W =
[[137 128 126 132 127 129 127 131 125 135 128 130]
 [126 122 130 139 123 133 131 128 130 119 127 128]
 [127 127 130 138 130 131 130 126 128 121 133 136]
 [128 125 127 130 130 123 129 137 124 128 134 132]
 [121 125 131 137 126 121 132 127 126 115 132 134]
 [127 130 124 133 134 126 132 125 131 118 131 123]
 [122 137 126 146 130 128 136 117 130 103 130 129]
 [127 128 128 129 126 131 125 131 122 140 129 128]
 [127 138 123 140 126 133 135 120 134 111 125 126]
 [122 131 128 139 127 127 134 121 133 112 127 125]
 [132 123 129 129 125 124 128 134 121 133 136 127]
 [137 134 126 123 128 128 124 128 128 137 133 118]
 [127 133 126 134 128 129 131 123 129 112 130 126]]
Counting starts at 1.
The entry in row 2 and column 2 is 122
The entry at row 2, column 1 -> 126
What is the entry at row 3, column 3? 130
The top-left entry is 137
The entry in the top-right corner -> 130
The entry in row 1 and column 3 -> 126
What is the entry in row 1 and column 2? 128
What is the entry in row 3 and column 1? 127
The entry directly below the smallest entry is 140
What is the entry directly above 119? 135
The entry directly above the smallest entry: 118
What is the entry in the bottom-right corner? 126
What is the entry just left of the smallest entry? 130
The entry just left of the largest entry -> 126
What is the entry in row 3 and column 2? 127
The entry at row 2, column 3: 130
What is the top entry of the column that holds the largest entry? 132
What is the entry just right of the smallest entry? 130
What is the bottom entry of the column that holds the largest entry? 134
The bottom entry of the column that holds the smallest entry -> 112

Questions about the array below.
1) Which number is the entry just right of 128?
2) Which number is the 1st entry in reading order?
3) Which number is the entry directly below 125?
4) Which number is the second smallest entry?
5) Which number is the smallest entry in the last row?
[[138 143 131 125 128 122 129]
 [137 107 134 126 127 120 143]]
1) 122
2) 138
3) 126
4) 120
5) 107

122  130  116  146  139  117  124  133  125  114  140  127
134  128  122  138  143  126  127  125  143  122  128  135
135  121  135  105  121  134  120  112  138  143  107  121
127  126  119  147  130  122  129  134  126  113  143  136
117  130  110  152  145  113  122  135  123  107  143  127
131  124  125  143  130  126  136  133  132  120  140  139
142  121  141  109  106  145  134  121  136  138  116  138
125  135  137  120  130  125  127  132  124  140  127  119
108  122  106  149  139  107  117  133  116  104  142  120
141  123  139  100  118  141  122  111  145  142  101  130
139  120  137  104  112  145  132  113  135  143  108  129
135  136  131  126  123  142  142  130  125  131  129  133
118  136  129  128  132  122  123  135  113  133  133  116
Report the last entry, reading row by row.
A: 116
The smallest entry in the last row: 113
The second entry on the main diagonal -> 128
Report the top-right entry.
A: 127
The largest entry in the last row: 136
The bottom entry of the column that holds the smallest entry is 128
The second entry, reading row by row -> 130
The top entry of the column that holds the smallest entry -> 146
Report the top-left entry.
A: 122
Report the smallest entry in the first row.
A: 114
Report the first entry of the smallest entry's row.
A: 141
The entry just right of 152 -> 145
Report the maximum.
A: 152
The entry directly below the largest entry: 143
Report the 3rd entry on the main diagonal.
A: 135
Report the third entry on the diagonal from the top-right corner.
A: 143
Report the 2nd-last entry, reading row by row.
A: 133
The entry just left of 100: 139
Report the largest entry in the last column.
A: 139
The first entry in the row that holds the largest entry: 117
Report the entry just right of the smallest entry.
A: 118
The last entry of the largest entry's row -> 127
The bottom-left entry -> 118
Report the entry directly above the largest entry.
A: 147
Report the entry directly below the smallest entry.
A: 104
Report the entry directly above the smallest entry.
A: 149

Read these off the row that follows.
1) Which number is the entry just right of 131?
2) Which number is the minimum?
3) Which number is the entry just left of 113?
[115 121 116 124 123 105 131 120 132 105 114 113 115 104 123]
1) 120
2) 104
3) 114

Questions about the grid below. Indices start at 1.
1) Find the entry at row 1, column 3.
2) Find the entry at row 3, column 1.
3) Find the entry directly above the largest entry.
4) Find the entry at row 3, column 2.
5) Find the entry in the top-right corner.
6) Find the entry at row 1, column 1.
7) Find the bottom-right entry.
128  116  132  133  133  109  117  135  125  111  112  132  132  129
127  142  131  119  122  119  113  141  137  129  139  151  120  123
112  156  123  121   99  122  153  145  137  152  129  153  126  141
123  126  117  127  125  104  120  136  130  121  116  143  133  126
123  111  120  131  132  116  120  115  129  103  124  121  129  112
129  133  122  125  117  143  141  128  131  132  137  119  137  126
120  124  124  132  136  102  123  139  116  116  127  134  123  131
1) 132
2) 112
3) 142
4) 156
5) 129
6) 128
7) 131

Questions about the table below. Counting starts at 1.
1) The entry in the bottom-left corner?
2) The entry in the top-right corner?
3) The entry in row 2 and column 1?
4) The entry in the top-left corner?
5) The entry in row 3 and column 1?
6) The entry just right of the largest entry?
7) The entry at row 3, column 2?
8) The largest entry?
139  123  118  135  121  139  132  132  134  134  137  146  139  128
120  131  125  116  138  117  131  127  130  120  120  109  129  118
142  130  118  118  137  123  141  115  123  125  130  116  135  121
149  139  132  135  128  132  133  140  140  139  136  132  136  146
108  134  137  122  112  133  109  125  120  131  135  110  102  129
129  121  116  139  109  130  111  136  125  128  138  137  123  130
137  120  121  129  132  136  128  141  142  125  131  139  132  129
127  118  135  129  130  126  121  131  129  124  132  105  125  122
1) 127
2) 128
3) 120
4) 139
5) 142
6) 139
7) 130
8) 149
